Each row is where one point has got to under a steady rotation. How many steps took it there?
The counts run from 0 to 446.
[100 122 138 110 120  91 155 124 165 157 140 127 191  89 170 109 159 140
 127  99 148 194 150 132  74  54 157 138 157 132 161 121 120 116 133 124
 117 124 169 124 128 120  85 131 130 102 133 148 159 146 149 119 139 164
 130 116 199  96 108 102 124 152 143 117 143 115  91 112 128 117 145 133
 113 143 158  84 170 130] => 431
[116 129 176 133 116 157 125 106 144  87 110 108 170 142 167 146 148 161
 133 119 109 189 134 117 110 119 159 170 154 107 157 103 153 151 148 148
  84 139 123 139 159 103  90 128 151 112 155 146 141 141 143 158 166 177
 127 116 189  85 147 140  99 134 133 148  84 165 110 108 151 134 131 159
 119 147 180 127 174 143] => 262
[130 137 152 142 107 120 122 140 197 152 151 133 141 100 175 147 130 162
 122 122  91 185 140 170  96  99 114 120 159  90 143 108 121 137 172 133
 112 117 163 141 134  76 112 137 135 125  99 150 141 146 120 129 120 153
 141 100 169  78 154 146 132 158 161 149 125 105  98 113 143 108 189 128
  96 121 159  90 160 144] => 271
[108 129 139 117 114 136 159 119 121 108 140 174 153 105 148 129 166 139
 123 121  78 186 141 151 103 102 114 121 171 133 159 104 138 121 175 152
  99 130 152 152 145 114  74 145 130 105  96 178 152 134 124 109 155 145
 164 102 180  72 153 125 112 150 130 143 104 120  95 145 124  99 140 157
  91 133 151  96 164 158] => 332
[106 163 195 125 136 107 144 111 162 129 123 145 176 111 137 130 158 151
 133 130 116 206 148 127 131 111 148 149 154 126 155 104 158 114 172 134
 117 136 148 144 148  79 107 149 134 145 127 130 133 129 159 104 148 161
 143 143 190  89 134 136  92 147 147 152  98  98 107 145 122 100 163 186
  98 123 150 102 187 114] => 416
[113 131 189 101 123 143 127 117 155 121 120 139 147  78 172 129 147 148
 136 151 103 208 143  92 115  76 139 119 130 119 159 136 110 125 150 122
  79 129 142 160 141  87  88 107 131  75 129 148 145 113 126  91 131 134
 111 109 176 109 128 158 121 127 152 126  90 111  94 147 135 124 142 154
 119 146 157 111 173 131] => 135
[136 157 150 127 111 120 131 118 203 151 134 132 175  69 152 126 163 166
 125 118  81 161 140 164  69  96 144 151 136 110 141 106 135 121 130 125
  97 155 123  98 151 102 114 132 118 139 139 143 137 133 130 173 106 149
 102 121 194  70 128  98  96 151 172 156 122 121  78 102 149 108 168 133
  91 143 169 120 145 129] => 239
[136 147 146 106 136 101 146 103 171 116 129 141 179  83 152 140 206 160
 122 115 129 170 139 152  70  99 148 123 159 116 174 115 123 104 131 140
  93 145 137 140 120  77  85 126 144 114 117 139 130 136 106 128 133 130
  90  93 199 100  96 138 102 155 149 123 131 132  81 111 143 107 166 130
 107 139 140 108 134 162] => 352
[120 123 176 105 121 129 133 133 151  74 120 152 175 119 179 124 157 136
 132 147  84 195 162 104  88 110 124 125 149 141 124  87 153 115 171 144
 104 137 144 134 158 133 100 128 145  70 144 163 142 133 117 122 155 137
 146 109 183 109 154 118 117 133 125 139  65 117 103 139 158 136 130 163
 107 146 170 136 164 176] => 445
[116 108 158 118 139  90 128 155 157 131 138 122 180  79 183 121 154 136
 154 136 139 204 139 143  69  69 129 124 151 136 164 111 123 116 136 110
  97 132 173 124 124  99  70 113 163  80 122 146 169 124 120 109 142 152
 134 100 194 112 114 130 128 143 137 127 136 111  98 115 125 126 165 118
 121 152 167  89 146 151] => 430
[129 112 161 122 133 138 126 130 157 134 141 131 160  79 208  95 142 122
 144 102 126 186 125 136  68  72 107 126 151 109 138  90 127 112 141 117
 115 114 147 127 117 122 100 107 158  65 111 159 151 145 127 138 140 131
 144 109 191  94 139 114 145 137 151 120 100 130 106 114 160 133 127 111
 120 143 173  93 136 149] => 165
[120 155 170 111 103 102 146 151 150 108 146 172 156  83 160 136 146 152
 138 141  64 191 178 143  93 125 117 127 150 142 141 118 143 132 195 129
 100 133 168 114 166 114  87 125 129 103 121 149 161 126 126 101 124 154
 147 122 182 110 142 132 108 147 142 144 101 102 102 140 118  95 146 178
  87 128 150 106 176 140] => 366
[127 116 170 131 159 111 148 115 189  98 135 108 180 112 168 153 147 158
 133 153  73 165 142 132  82 107 138 165 148 128 128  86 122 125 138 152
  85 155 150 119 190 112 101 117 154  99 124 115 171 127 113 135 148 153
 140  99 166 115 147 143  99 132 119 150 113  87 116  98 163 136 158 146
 105 151 184 134 157 167] => 373
[125 159 165  93 127 113 116 155 174 125 112 146 185  86 158 132 168 130
 132 117 106 189 151 124  72  97 119 131 156 107 149 107 153 132 144 109
 105 155 112 136 140  75  99 157 118 124 164 157 107 150 132 141 125 143
 107 125 207 102 134 107  99 137 139 136 108 133  73 130 120 110 157 148
  98 135 184 106 160 148] => 201
[119 156 164 146 141 125 161  98 167 140 146 114 158 134 148 131 161 166
 126  92 115 212 140 142 140  80 135 131 153  75 128  86 124 119 150 156
 125 110 159 146 108  84 122 119 116 113  98 153 129 124 156 145 139 141
 154 104 198 101 158 115 114 172 149 149 117 107 129 115 136 104 155 155
 119 125 144  96 145 139] => 193
[131 168 153 165 124 146 127 130 177 116 136 122 166 125 166 144 154 166
  71  99  76 178 145 139 121 106 145 148 142  81 128 101 112 128 166 141
 104 105 174 111 172 118 122 134 123 112 114 157 149 143 110 127 152 167
 147  88 198  93 145 126 132 150 145 162  92 101 134 113 156 112 152 163
  79 127 121 119 170 126] => 45
[ 89 149 153 102  84 107 150 141 180 140 123 133 171  84 145 151 156 172
 148 121  98 198 162 143 115 113 172 157 130 129 159 142 104 134 168 124
  95 130 188 119 165 113  94 113 131 138 136 138 154 122 148 125 122 162
 133 137 175  89 113 142 114 148 151 128 128 110  93 126 133  85 178 154
 105 144 150 107 167 114] => 23
[124 125 154  88 127 113 121 116 167  80 154 138 169 109 198 134 163 135
 134 138 109 164 145 139  74 119 140 109 177 130 162 122 159 136 159 137
 113 149 132 142 141 117  73 122 143  79 126 160 148 149 102  93 175 163
 135  73 156 109 127 138 123 147 133 111 115 146 112 113 138 139 148 140
 122 141 149 103 182 189] => 70
[140 137 174  90 140 125 123 104 170 126 144 129 189  86 212 115 146 145
 156  93 132 191 131 136  73  80 109 121 162 101 138  93 131 123 129 125
 113 148 126 122 128  97  92  98 149  68 124 133 138 146 133 173 131 126
 115 104 193 124 137 107 116 133 145 127 116 144  92 109 162 144 137 115
 122 144 161 121 131 175] => 164
[101 129 151 115 114 115 167 104 185 105 158 136 146  91 153 173 177 165
 131 125  95 187 143 140  99 106 154 117 130 113 134 138  96 102 164 144
 105 103 191 129 146 108 111  83 146  86 102 158 172 108 126  98 138 109
 131  88 167 113 118 155 130 164 166 134 109 126 124 116 162  95 144 134
 117 154 141 130 152 176] => 26
[112 164 175  96 161 110 125 112 173 126 120 116 190  86 176 141 197 145
 169 134 121 169 128 148  75  93 160 121 141 105 142  98 149 115 125 146
 109 164 139 125 131  99 126 111 165 103 121 134 155 154 139 115 135 131
 104 115 182 114 112 125  87 144 153 134 141 140 100 105 124 109 165 142
 106 148 152 128 140 164] => 92
[ 97 129 144 143 127 128 147 104 168 134 158 117 136  91 169 145 160 158
 155 142  92 191 124 138  88  93 152 128 129 117 153 135 117 131 129 141
  87 124 175 118 129 110 129 101 163  90 100 145 187 125 130  84 130 143
 130 111 170  88 142 157 127 148 169 148 129 130  98 101 128 102 175 131
 107 150 148  82 157 152] => 320
[105 155 171 121 108 132 116 118 192 150 151 151 129 120 184 142 126 141
 133 116 121 198 122 147 119 128 115 138 157  89 135 122 131 125 192 118
 129 108 147 135 162  88 108 149 135 112 106 137 139 161 138 111 144 162
 166 128 162  82 148 166 155 143 162 127  81 103  85 127 150 114 151 151
  86 122 154 109 195 150] => 6
[100 144 171 117 104 141 135 106 185 147 159 127 157 122 184 130 124 161
 144 104 128 200 142 132 115 122 136 158 161 105 154 127 129 145 140 115
 116 118 129 109 164  93  78 150 124 119 125 165 135 157 142 142 145 194
 155 126 177  79 154 142 141 141 148 135  97 142  96 105 136 139 158 153
 100 133 164  90 200 123] => 266
[103 154 167 123 117 113 172 119 166 128 143 136 178 141 158 146 143 145
 150 113 131 185 137 136 123  79 132 168 163  85 116  81 152 116 144 142
 118 124 164 113 142 125 109 132 137 126 115 110 158 144 170 173 132 166
 164 137 183  91 161 100 107 151 143 142 107  97 111 109 144  96 136 159
  98 135 168  95 153 136] => 227
[109 179 133 122  91 142 147 114 183 130 148 123 164 108 163 148 167 170
 132 129  90 181 157 155 111 108 169 136 147  95 143 135 142 142 173 164
 103 128 178 134 151 111 114  93 117 146 127 148 137 133 153 123 126 153
 115 112 170  77 116 146 105 168 165 126 116 124 108 105 129  83 138 169
 115 136 137 104 177 140] => 288
[128 128 136 123 105 158 142 112 171  87 167 134 150 119 211 129 144 170
 132  98  74 164 146 160  89  95 134 138 165  84 131 115 141 141 157 156
  89 125 148 136 144 144  81  94 126  89 100 144 161 139 123 149 141 144
 128  92 149  88 156 132 120 168 154 132 102 142 120  99 153 115 110 127
 115 140 150 115 172 171] => 293
[106 169 169 111 121 111 148 134 169 107 109  96 171 107 151 161 182 168
 144 142  99 203 157 119 108 118 160 118 121 109 143 109 134  97 166 140
 109 136 196 143 141  95 145  80 139 111 159 141 144 113 159 114 128 124
 111 102 200 113 114 140  89 138 158 148 112 134 107 134 146  88 143 169
 120 148 157 122 135 150] => 174
[117 117 163 121 137 115 158  79 169 114 152 112 181 145 169 140 158 171
 141 105 142 182 118 137  97 105 163 171 160 111 147  98 130 128 137 158
 115 136 159 120 140 119  97  91 145  97 108 137 171 139 142 141 160 160
 158 109 192 103 135 119 106 153 132 124 119 158 128  89 174 134 133 155
 127 147 150 115 157 159] => 375
[135 139 169 135 107 124 103 176 188 137 159 147 147 100 193 129 105 167
 149 118 101 192 158 131 113 116 115 139 156  95 131 105 146 134 175 102
 121 129 155 106 143 105 107 150 134 100 137 154 128 152 130 141 120 186
 146 127 185  98 158 134 128 136 155 141  93 113  96 118 120 106 162 148
  91 136 155 106 173 122] => 233
[121 135 162 166 125 161 122 124 167 126 107  97 180  85 168 114 165 116
  86 111  96 171 122 147 101  67 136 141 155 113 144 113 115 136 136 130
  73 120 168 109 150 129 109 106 142 103 122 137 149 140 114 134 128 144
 135  99 212  87 146 120 109 153 143 151 100 123 127 114 149 100 112 154
  95 142 169  96 162 114] => 128
[116 134 168 105 148 104 141 116 176  88 129 136 161 115 169 170 155 128
 155 163 100 176 131 152  73 113 123 116 145 135 147 101 141 124 141 136
 122 140 148 159 167  89  95 145 155 109 114 145 145 159 104 104 168 159
 149 101 150 107 143 156 118 134 112 146 110 118  91 115 143 135 188 142
 105 149 176 127 172 204] => 335
[132 126 143 149 127 127 113 134 196 132 171 129 143  77 176 135 145 151
 121 129 111 189 125 165  69 116 127 132 150 119 144 103 143 108 162 127
 110 132 160 116  96 106 114 132 152  91 103 191 143 120 117 120 128 150
 126  95 191  66 129 147 127 160 164 140 107 123  98 106 132  94 158 119
 111 151 146 101 140 151] => 237
[136 146 163 108 109 131 151 139 150  89 124 156 156 122 172 155 137 157
 134 118  59 211 175 126 127  96 108 123 143 105 133 115 102 143 165 134
  69 128 159 140 189 108  81 108 129  98 130 142 145 109 121 135 127 142
 145 112 178 126 170 152 111 127 121 168 102 106 108 142 152 110 154 156
 101 138 164 126 150 154] => 328
[ 90 151 162  91 103 133 139  93 175 144 143 130 188  79 184 109 156 152
 147 107 126 173 147 132  97  62 168 133 145 141 159 142 126 130 137 139
 114 138 137 110 140 110  90 123 132 103 134 134 151 149 143 115 127 146
 120 137 183  85 112 125 137 149 155 106 123 113  68 119 138 124 125 139
 106 142 161  83 206 130] => 432
[135 130 168 125 139 123 109 113 186 135 160 128 162  97 203 133 124 148
 130  94 132 169 117 164  71  89  98 135 182  91 130 114 142 131 135 124
 113 132 147  94 130 116  99  80 160  56 119 146 145 154 114 147 135 144
 136  92 194 119 144 109 119 160 153 134 119 140 126  94 138 133 117 137
 114 132 160 108 145 147] => 425
[120 136 149 101 115 132 140  97 139  87 164 154 142 120 203 125 158 138
 132 121  86 180 152 147  88  95 121 104 167 117 151 115 139 143 163 153
 110 118 137 160 148 115  75 135 129  69 106 171 158 143 107 114 162 144
 146  91 157  93 160 149 131 149 142 123 114 145 103 130 138 131 135 134
 114 127 152 111 174 193] => 331
[125 115 162 126 129 116 144 131 186 122 128 100 167  92 167 155 163 140
 132 140 113 186 110 146  70  93 137 142 142 102 139  95 100 119 123 116
  95 139 158 127 133 106 121 119 169  81 129 152 155 139 106 139 140 123
 123  95 185  95 129 134 129 143 156 145  94 127 104 104 190 114 150 109
 122 163 184 120 121 166] => 241
[109 143 184  95 144 111 143  89 143 116 129 115 173 136 180 131 155 137
 150 119 163 199 132 128  98 114 140 122 172 119 163 109 152 126 139 132
 136 129 141 160 140  94  80 123 145 102 123 129 142 162 131 125 178 169
 146 110 183 109 128 142 115 140 126 117 103 145 113 120 150 144 145 160
 142 137 175 113 177 158] => 413
[137 152 159 122 107 162 112 113 165  88 112 111 170 113 188 124 151 177
 123 127  71 184 168 124  98 120 131 118 137  98 144 116 158 147 167 150
  91 136 134 129 158 125 114  83 118  80 168 154 113 130 134 144 144 150
 110  94 186 116 156 126  96 137 144 139  84 155 112 133 152 133 105 161
 109 151 140 138 162 153] => 179
[ 89 142 145 125 113 107 182  90 165 113 158 149 164 135 155 122 163 139
 138 124 138 187 141 131 105 103 162 136 152 126 143 103 152 104 155 134
 150 128 162 117 135 127  93 156 146 100  96 168 180 148 144  97 165 163
 164 114 187  82 144 115 131 152 128 122 108 124 106 111 131 119 158 154
  95 147 141 106 182 165] => 38
